One turn or mirror swaps these rows in pairs. Which row does each one swap with?
kabo: [ 11  -1  14   3 -14 -10  -5  -5   2   2 -19   0   0   2  -4  -2   1  -2]
rina: [ 10   6  -2   7   6   8 -17   6  -9   4 -12   6 -12   8  -3 -14   7  -5]
Lebop: [-13  15   6  -6  -3  -2  10  15  -3  -4  -3 -26   2   6   5  -8  10  -5]
lege: [ -1  13   3   7   7  12 -15   7 -11   4 -12   6  -9   7  -8 -16  11  -1]
Zag: [  8   2  15  -2 -14  -9   5 -10   2   0  -8  -6  -7   2   2  -6  -8  -3]
pufud: [ -7  -3   3  -9   5  -6  -1   6   5 -11   4  -6  -9  -8   7 -10 -12 -10]
potu: [ 10   9  -4   7   1  11  -7 -11  -1   5   1 -13   5   0   2  -8   9  -5]
vuve: [ 10  15   6  -9   1  -1   3  21   0   3 -26 -12   4   8  -1  -1   0  -8]
lokiv: [ -5   0  14  -4 -12   0  11   3 -21  -4 -15  -1 -13   3  -6  -4  12 -12]
dovum: [  7  13   2  -1  -2  16  -2 -10  -9   3  -1  -8  -1  -4  11 -16   9 -11]
Meze: [ -7  17   6   5   8  12 -10   9 -14   3 -14   6  -4  10  -3 -16  14  -5]
Sipan: [-12   8  19  -5  -1  10   7  10  14   2  -1 -11   0  -2  -1 -18   9  -7]
fosir: [-11  15  -8 -13   1  -1 -14  -6  -2 -10  -4  -6   8   4   2   2   6   1]
vor: [ -6  16   6   7   6  13 -14   9  -8   3  -9   8  -7   9  -3 -19   8  -4]
bam: [ 17   0  -8 -10  -2  -2 -12  -2  -9   3  -8   0 -14   6   4  -9   6 -16]
Loze: [ 11  16   7  -6   2  -4   3  20   0   6 -22  -4   4   9   4  -1  -2  -7]
Mopok: [  2  -3   1 -10   3   4  -8  17  14  -2 -10 -15  -7  10 -15 -15   1  -3]
zuz: [-14  -3   7 -16  -1   5  -7  11   7   6   0  -6  -7   5 -14 -19   5   3]
kirom: [ -8   5  15   1  -4 -12  -7  -7  -6   7   0   3   0   7  12  -7  16  -8]
zel: [ 17   6  -1  -4  -2  16   0  -1 -12   3   2 -17  -3  -1 -12  -7   1  -4]
Zek: [ -4 -13   6 -10   8  -6   0   7   1  -6  -1  -4  -8  -8   8 -10 -10  -7]
Devim: [ -1 -16   5  -6   8  -6   0   7  -2  -4  -4  -6  -9  -8   9  -6  -8  -7]
pup: [ -9  13 -10 -12   3  -3 -12  -3  -2 -10  -6  -8  12   3   2   4   6  -1]
gogad: [ -5   9  -3 -11   1  -2   6  19 -17   4 -12 -24   0   9   1  -1   4   0]
vaza: [-14  14  -8 -17  -3  -4 -11   0 -10  -4  -3   0   4   2   9  -3   6   3]
kigo: [ 13  10  12  -5   1  -5  -1  16  -4  11 -21   4   4  13   5  -4  -2  -9]
fosod: [ -1   1  15  -7   7  11  11   7   1 -12 -17 -16   1   4  -8  -5  11 -18]
Gog: [ -2  -3   8  -4 -14   0  10   8 -19  -5 -17  -2 -11   4  -8  -1  12 -15]
vup: [ -2 -21   2 -12   7  -3  -6   7  -7   3  -7   0  -3  -2   8  -5  -2  -5]
besot: [ -8   9  14 -12  -4  12   5  12  12   4  -4  -5   2  -7  -5 -17  14 -13]
Rikid: [ -6   5  -6  -6   7  -4 -11  -1   1 -11  -6 -13  13   6   0   8   3  -5]
kuga: [ -4  23   1   0  -8   0 -13  12 -10  -6 -11   3   7   0 -13 -15   5   0]
bab: [ -5   6  10 -16  -6  13   6   7  10   4   0   0   3  -6  -5 -14  16 -16]
lam: [ -3  -3   9  -6 -11  -1   8  10 -16  -4 -18   3 -15   0 -10  -6  12 -14]
milub: [ -5  10 -11  -8   5  -2 -12  -2   1 -11  -5  -9  12   5   3   4   4  -1]
tuza: [ -6 -11   5  -9   4  -7   3   4   4  -9   1  -5  -7  -7  10  -9  -9  -7]
Teg: [ -2  23   6   3   1   0  -3  18  10  -9 -15  -6  -8  -4  -8 -12   5  -3]
revo: [-13  -4   6 -14   0   2 -11  15   3   3  -1  -5  -9   6 -15 -19  -1   1]
dulo: [ -8   4  16  -2 -15  -3   8  -5 -18  -4  -7   1  -8   4   0  -4  16 -13]
romib: [  2 -10  16  -6   1   7   8  10 -19  -4 -11  -6   3  -1  -7 -17   0 -17]
pafem: [  8   5  -8 -17 -12  -3  -2   0 -12   4   0   2  -3   1   4  -5  11 -22]
vupup: [  1   2  13  -1   4 -10 -12   4  -2  14  -4  10   6  11   9 -10   4  -8]
sakin: [ -1   9   4 -14 -11   9   5   6   1   7   2   5   3  -6  -3 -13  20 -18]
Likar: [  0  10  23   3 -10  -4   1  -1  -4   4   0  -8   0   3  -9  -6  -4   8]
pinet: [ 12  13  -3  -9  -2   3   2  17   4  -3 -22 -18   0   7  -7   1   2  -7]
tep: [-10   7  -2  -9   1  -2   2  17 -20   1  -6 -24   3   9  -1  -1   6  -4]

Swapped with romib: kuga
Swapped with Meze: lam
Swapped with bab: Loze
Swapped with vupup: pafem
Swapped with gogad: zuz
Swapped with Devim: fosir

One turn or mirror swaps these rows in pairs. Which row does each one swap with?
lum: [ -3  -3 -19   6  -7   3   9   1  -7 -11 -12   3   3  -2  -2   4   6   6
  -1  -5   4  -3   6   7  12  10]
rufil: [ -9   1  -3   7  -2  23  -7  -3 -15   4   6 -10 -20  14  -8  -9   7   5
  -1   3   1 -11   2  -2  -6   2]
Dad: [-16  -3  11  -3   5  10 -13 -10  -8   0  -1 -19 -13   8   2  -1  -4 -11
  -8   5   4  -3 -15  -9   1 -15]
gasa: [ -6  13   7  -6 -10  18   3  13  -5   4   2   6 -12   5  -1  -3   8  -4
  -8  -6  -6 -10  -6   6  -7 -10]
tok: [  0  15  19  -7   1   5  12  -4 -15   2  -5  -6 -14  19 -14   5  -3   0
 -12  -4  -1 -12  -6 -19   1   0]
Kitik: [ -4   9   3  -4  -8   8   4 -11   4   6 -10  -8   4   7  -7   5  -5  18
 -22   5  12   5  -7 -16   5  -3]
Labo: [ 10   6  -9  -4  -1  11   6  -7 -10 -13  -5  -9   4  18  -4  -4  14  20
   1 -10   1 -15   3 -17   7  -8]
Nazot: [ -4   0   6  -7 -11  14   0   7   7  -9  -4 -16 -21  14 -19  -3  10  13
  -3 -16   7  -1   1  -5   7  -2]
nipuv: [ -3   9   0   2  -6  11   1   1 -10   3  -2 -25   3   1   2  -1  -3   2
  -2   8  -2  -6   3  22   3   2]
somif: [ -7  -1   8  -1   0   9  10  -1  -2 -12  -8 -11  18   9   0  17   4  13
 -14  -7   2   6   2  11   8  -2]
pali: [ -3 -10  -3 -10 -12   5   4  -6   8  -9  -2  -5  14   3   0  -6   3   8
   2 -10  -9 -26  -5   0   7  -3]
bur: [ -2  -1   8  -1  -1   7   3  -1  -6 -23  -3  -9  13   6 -15  -1   7 -10
  13  -8   2  -8   4   8   5  -5]
lazu: [ -2   3   5  -4  -7  13  -1  -6  10 -14  -1 -19 -17  19 -16   7  -3  24
 -12   4   2 -16   0   0   6  -4]
nim: [ -3  14   4  -6  -1  10   2   1  -3   0 -15   2 -29  -2  -2  10   7   1
 -13 -14   0  -5   0  -6   0   0]
Vide: [ -9  -4   2  -6  -9   1  -5   7  -7   2  -9  -7 -15  20  -2  -2  -5  -4
   0   6   0 -20 -18 -11   2 -11]
Zus: [ -7   8  -5  -3  -4  10   0  -1  -9  -1   1  -6 -15   8  13  -6   3 -17
   7  -1   5 -10  -6 -17   3  -2]
meduv: [-12   3 -10  -8  -7  14   3  -8 -15  -7 -10 -12  -1  -1  -3  -6   7  -7
 -20   9 -19 -12  -3  -5   5  -1]
kadis: [-13   6   6  -5   4  10   3   0   4  -2  -9  -8 -16  -1  -8   5   1   0
 -14  -1   3 -14  -5  27   5   1]
Burok: [ -2   2   2  -4  -3   7   0  -8  -1   4  -9 -12   5  12  -3  -4   5  22
 -18 -24   5 -21  -6 -11   7  -2]
sug: [ -1  -5   9  -2   6  11  13 -14  -1 -16  -8 -21  11   4  -9   5   5  16
 -13   2   6 -14  -4 -20   8   1]
kulom: [ -3  -1   6  -8   4   7   3  -3  -5 -35   1 -16   9   2  -3   0   5   7
 -12   3   9 -17   2 -12   3   2]
kezu: [ -7 -12   8  -4  -1  11   4  -5  -3  -9   7 -13 -15   9  -9   3   0   2
   4  -2  -4 -17  -8 -26  11   4]
vadok: [  3  12  -7  -2  -4  15   9  -4   5  -5  -5 -11   7  -3 -10   3  14  16
  -3  -4  -3  -5  10  10  -8   2]
neb: [ -8  -8  10   4  -7  13  -5  -1  -7   8 -11 -17  -7   4  -3  -3 -14   5
   0   6   4 -17  -2 -10  -1 -22]
nulo: [  0   9   6  -7  -4   9  11  -1 -10 -19  -5  -6 -12   2 -15  13   1 -11
 -22   4  -6 -19 -10   8   9  -3]
sider: [  8 -11   4   5  -6   0  -5   0   2  -8  -5  -5 -11   9  -6   4   2  -9
 -15  13   9  -4   2 -16  11  -4]
miri: [  0  12   8  -5   2  14  -4 -17 -16  -5  -9 -22  10   7   7   6   3 -13
  -4   2  -4 -19  -9   9   5  -4]
dugal: [  0  11   3   9   5  13   8  -4 -23  -3 -10  -3  -1  11  -5  -2  16   6
 -23   3  15  -9  -4  -8   9   2]
Tunuz: [ -8   3  -6  -6   2   8   3 -12   4  -7  -7 -12  -5   5   1  -8   5 -24
 -14 -18   2 -19  -4  -6   2   0]
Felom: [-16   6   9   0   2  22   9 -12 -16 -12   3  -7 -10   5 -19  11  -3   9
 -12   5  -7 -11   4  -7   4   9]
Vof: [ -7  -1  -2   0  -3  11   0  -8 -16 -12  -3  -9 -12  13  -7  11   3  -1
   5   8   7   2  -6  22   5   2]
tezod: [ -3   3   9  -5  -2  10   1  -2 -10  -9  -7  -8   3  10   2  -1   8  12
  -9 -21   0   1  -3 -30   6  -3]
vud: [ -5   1   6  -3  -8  11  -1  -8   3  -2   3  -6  15   3  -1 -18   7   3
  -9   8  12 -14  -4 -19   6   4]
zapu: [ -4   0   0  -3  -2  10   1  -4  -1  -1  -6  -5 -26   8  -1 -20   3   2
 -16   7   1 -22   1  -2   5  -1]
serud: [-14   7   4  -8  -3   7  -2  -7 -12   1 -11  -1 -17  10   4  15 -11   6
  -7 -12  11  -6  -3   1  19   5]
Lapof: [ -9   2   8  -1  -7  12  -6  -8  -2  -8   0  -2 -15  11 -19  -4   4  -5
 -16  17   9  -4  -2 -19   4   0]
duvu: [ -3  11   3  -8  -8  11   1  -5   7 -19   2  -4 -18   8  18   5  -1   1
 -12 -10  -3  -1   4   1   4  -1]
kula: [ -5  10   2  -8  -2  13  -2   0 -18  -5   1 -18  13  10 -17 -11  -3  -5
 -13 -13  -4 -15  -6 -12   2 -12]
fonib: [-14  -7   3   7  -6  15  -4  -2   3  -1  -2 -15  -9  -1 -13 -16  -3   4
  -5   9  -4 -11  10  -3   1   9]
Leza: [ -7  10  11 -14 -12   0  -2   7 -16  -4 -10   0  -6  14  -1  14  -1   6
  -5 -21   2  -5  -5   0   9  -9]
siba: [ -3   1  10  -8   0   4 -11   0   7  -7 -13 -17 -10  -3   9   0   2 -13
  -4  -4   9   0  -8  -2  15 -15]
bel: [-13  15   6   5  -6   7 -12   0  -6 -11  -9  -8 -18   5  -6  12  -7  -4
  -9   3   5   5  -4   8   8   8]
muno: [ -6   5   0  -5 -17   3  13 -11   1 -11 -18  -7  -2  18  -1   4  -9   7
   2  -3   1  -8   3 -18  -9  -9]
Bap: [-14  -4   0 -18  -9  -5  -2  -1  -2  -1 -10  -8  -3  19 -13  10  -2  -3
   4  -1  10  -8 -11   6   1 -16]
Sala: [ -7  -6   6  -4  -1  11  -3 -12  -6  -8  -8 -13  26  14 -20   2  -4   0
   0 -10   6 -18  -2  -3   5  -3]
Kal: [ -3 -12  -9   0 -10  14  -6 -11   3 -14  -9  -4   0   4   0   3  10   5
  13  -2   2 -11  -5  -6  -7 -16]
kib: [ -4   7  -2  -2  -4  11   4 -14  -8  -5  11  -9  11  11  -1   0  -1  13
  -5   1  -3   4  -2  20   6   4]
kuv: [  2  14  -4  -4 -10   9   9  -2   2 -10 -11 -13   5   7  -1  18   3   7
  -5  15  18  -6   0  -2   3 -16]
Nere: [ -4   1   5  -5  -1  11   1  -9   8 -24   6 -16  16  12   1   6   0  -9
  -3  -2   7   3   2   8   3  -3]
zisef: [ -7   7   1  -9  -3  13  -2  -4  -4   5  -8 -18   8   1 -13   0   5  23
  -8  21  -2 -15  -1  -2   2  -4]
lebug: [  7  20   0   0   0  13  -1  -5  -6  -6  -7  -5   4  14  -2  21  10   8
   3 -12   8   2  -3   4   5 -10]
bem: [  1  16  -7   2  -4   9   7   6   1   3 -11 -20   3  -3  -2   9   1  12
   7 -15  -2 -21  -2   0   5  -3]
miv: [  0   8  13  13  -3  19   2  -5 -11  -4 -11 -14  -2  -4  -1 -12  22  10
 -10  -6   7  -8   3   0   9   3]
lubus: [ -3   8   1  -3  -3  10   2  -3 -10  -6  -1 -20  23  18   3  -5   5  -1
  -4   1  -6 -29  -3  -5   5  -5]
tasim: [-12  -8   4   2   0   0 -10  -3  -6 -15 -15  -2  -9  -4  -1  14  -2 -12
  -5  -2  11  -4 -10   0  17  -3]
fomol: [ -5  11   8 -11  -6   1  -2 -14   0  -8 -12 -11   4  13   7  14   4   3
 -19 -14  12  -5  -4  13  18  -5]

Swapped with gasa: bem
Swapped with Nazot: miv
Swapped with Nere: tasim
Swapped with rufil: Burok
Swapped with lazu: dugal
Swapped with sider: kulom
Swapped with Lapof: sug
Swapped with meduv: muno
Swapped with zisef: tok
Swapped with Felom: Kitik

One turn or mirror swaps these rows in pairs. Which row does each one swap with?
teda: [ -5 -12   5  17   1   0   9   8   7 -10  -4 -20 -10  -4  10   3 -10  -7]
Losi: [-10 -17   0   5 -12 -14  22  12   0  -3  -1  -9  -7  -4  -6   0  11   6]
dibi: [-18 -16  12  10   2 -21  12  -7  14 -16  -8  -4  -6  -4 -25   6  -5  -8]
Ronos: [ -1 -12  14   6 -17  -6  19  -6  -8   2 -10  -6  -5   9   6  -2  -6   4]
mamik: [  5 -14  -4   7  11 -14   4  -4 -15 -12 -12   4  -3  -4 -10  -1  -9 -13]
Pepod: [-11 -16   3   7 -11 -18  18  16  -3  -3  -2  -8  -9  -6  -3   0   6   6]
dize: [ -3 -11   3  15  -3   1  10   4   7  -6  -7 -20  -9  -4  11   4 -11  -6]
pab: [  5 -16  -4   7   7  -9   2  -5 -11 -10 -12   5  -1  -4 -12   1  -5 -19]
Gon: [-14 -16  14  -3   4   3   8 -10   0  -1  12  -2  -6  11 -13  -9   4 -10]
Sopa: [-18 -14   5  -1   3   2   3 -13  -2   4  10  -5  -3  16 -15  -8   3  -6]
tezu: [ -2 -14  14   6 -20 -15  21  -7  -3   5  -3  -5   0   8   6   4  -3   1]
fot: [-14   5  -5   9  -5  -3   8 -13  -6   0  -4 -14  -4  -1  -9  12 -13  -7]
Fenam: [-20 -14  10  -5  -1   4   6 -12  -3   5   4  -4  -1  13 -15 -10   3  -8]
rogo: [ -9 -15 -12  -8  -2 -15   6   0  10  -3  11 -12   4  11  -2 -11 -12  -3]
nituk: [ -4 -12   3  13  -7  -5  11   5   8  -5  -2 -24  -8  -6  10   2 -13  -1]
fusul: [-20 -20  14   6   9 -23   6  -1  15 -11 -12  -5  -4  -3 -21   4  -7  -5]
deve: [-13 -15   3   8 -14 -15  24   8   1  -6   4  -7  -4  -5  -7   1   9   6]
kuza: [-13 -17   3  10 -11 -15  19  10  -6  -6   6  -4  -8  -5  -3   2   9   6]
zede: [ -1 -16   9   3 -21 -16  21  -5 -10  -2  -9  -3  -8   5   4   1  -2   3]
Piveb: [ -9 -24   8   2  -1 -16  14 -26  12   1  -9  -8  -8   8 -10   6 -13  -2]
nok: [ -7 -12   1   5  -9 -14  18  13   0  -3   0  -2  -9   4  -1   2  13   6]
tavon: [-11 -12  -9  -8   4 -15   0   5  10   0   8 -15   2   5  -3 -14 -10  -2]
teki: [  2 -14  -3   9  10 -11  -4   1 -13  -7 -12   1   0  -7 -13  -2  -5 -15]
dedor: [-13 -19  18  -3  -4 -20  11 -19  12  -9 -14  -5  -4  12 -11   0 -15  -7]
Tebez: [-11 -32   6  18  12  -9  -1  -8   5  -3  -2 -17  -2   9  -7   3   4   0]
Fenu: [  7 -17  -6   8  10 -11   0   0 -10 -13 -13   1  -3  -5 -12  -4  -7 -14]
Kufaz: [-13   6   1   9  -7  -5   4  -8  -9   0  -3 -10  -7  -3 -14  11 -16  -5]
rep: [ -9 -15 -11 -11   0 -17   6   1   7  -5  10 -13   3   5  -6 -14 -13  -3]
tes: [-11   5   0   8  -2   3   6  -8  -6   1  -2  -4  -8  -3  -7   9 -15 -12]
Faz: [ -9 -19  16   4  -8 -15  11 -20  10  -7 -16  -8 -12  12 -15  -1 -10 -12]
niv: [-10 -20  18   3  -3 -14   6 -23   9  -2 -13  -9 -11  13 -12  -1 -15  -3]
Gitel: [-17 -14  13  -7   3   4   7  -9   1   3   8  -2  -4   8 -16 -10   7  -6]
Piz: [ -1 -14  12   8 -14  -5  26  -4  -8 -10  -7  -4  -7  14   2  -1  -7  -2]
navir: [ -8 -15 -12 -12   6 -17   9  -1   8  -4   7 -12   1   9  -1 -13 -11   0]
kavad: [-25 -16   9   7   8 -18   9  -6  17 -14 -11  -6  -4  -4 -20   6  -8  -6]
lukam: [-10 -14 -11  -9   4 -15   7   0  12  -1   9 -13   1   6  -1 -13 -13  -1]
Ses: [ -9 -33  11  17  10  -8  -2 -10   5  -3   0 -15   0  13  -8   0   2  -2]
pogav: [ -5 -17 -11  -7   5 -16   5   3  11  -4   6 -13   5   6  -2 -12 -12   1]
fera: [ -8 -33  14  17  11  -7   0  -9   3  -8  -8 -14   1   8 -12  -2   2  -5]
zusam: [-15 -13  10   8   9 -23   5  -5  18 -11 -10  -1  -9   5 -19  10  -8  -6]
lagok: [-14   2   3   7  -7  -2   3 -10  -8   4   0  -6  -9  -3 -10   8 -18 -10]
gumi: [  3 -16  -5   4   7 -12   2  -3 -13 -11 -12   2   3  -8 -14  -2  -7 -16]
lezu: [  3 -16  -4  10  10 -11   2  -3 -15 -11 -11   3  -1  -4 -12  -3  -5 -15]
luzok: [-17 -18  12  10   7 -23   8  -1  14 -14  -7  -5  -4  -2 -24   9 -11  -7]

Swapped with Ronos: niv
Swapped with Piveb: Piz
Swapped with Sopa: tes
Swapped with kuza: kavad
Swapped with dedor: zede

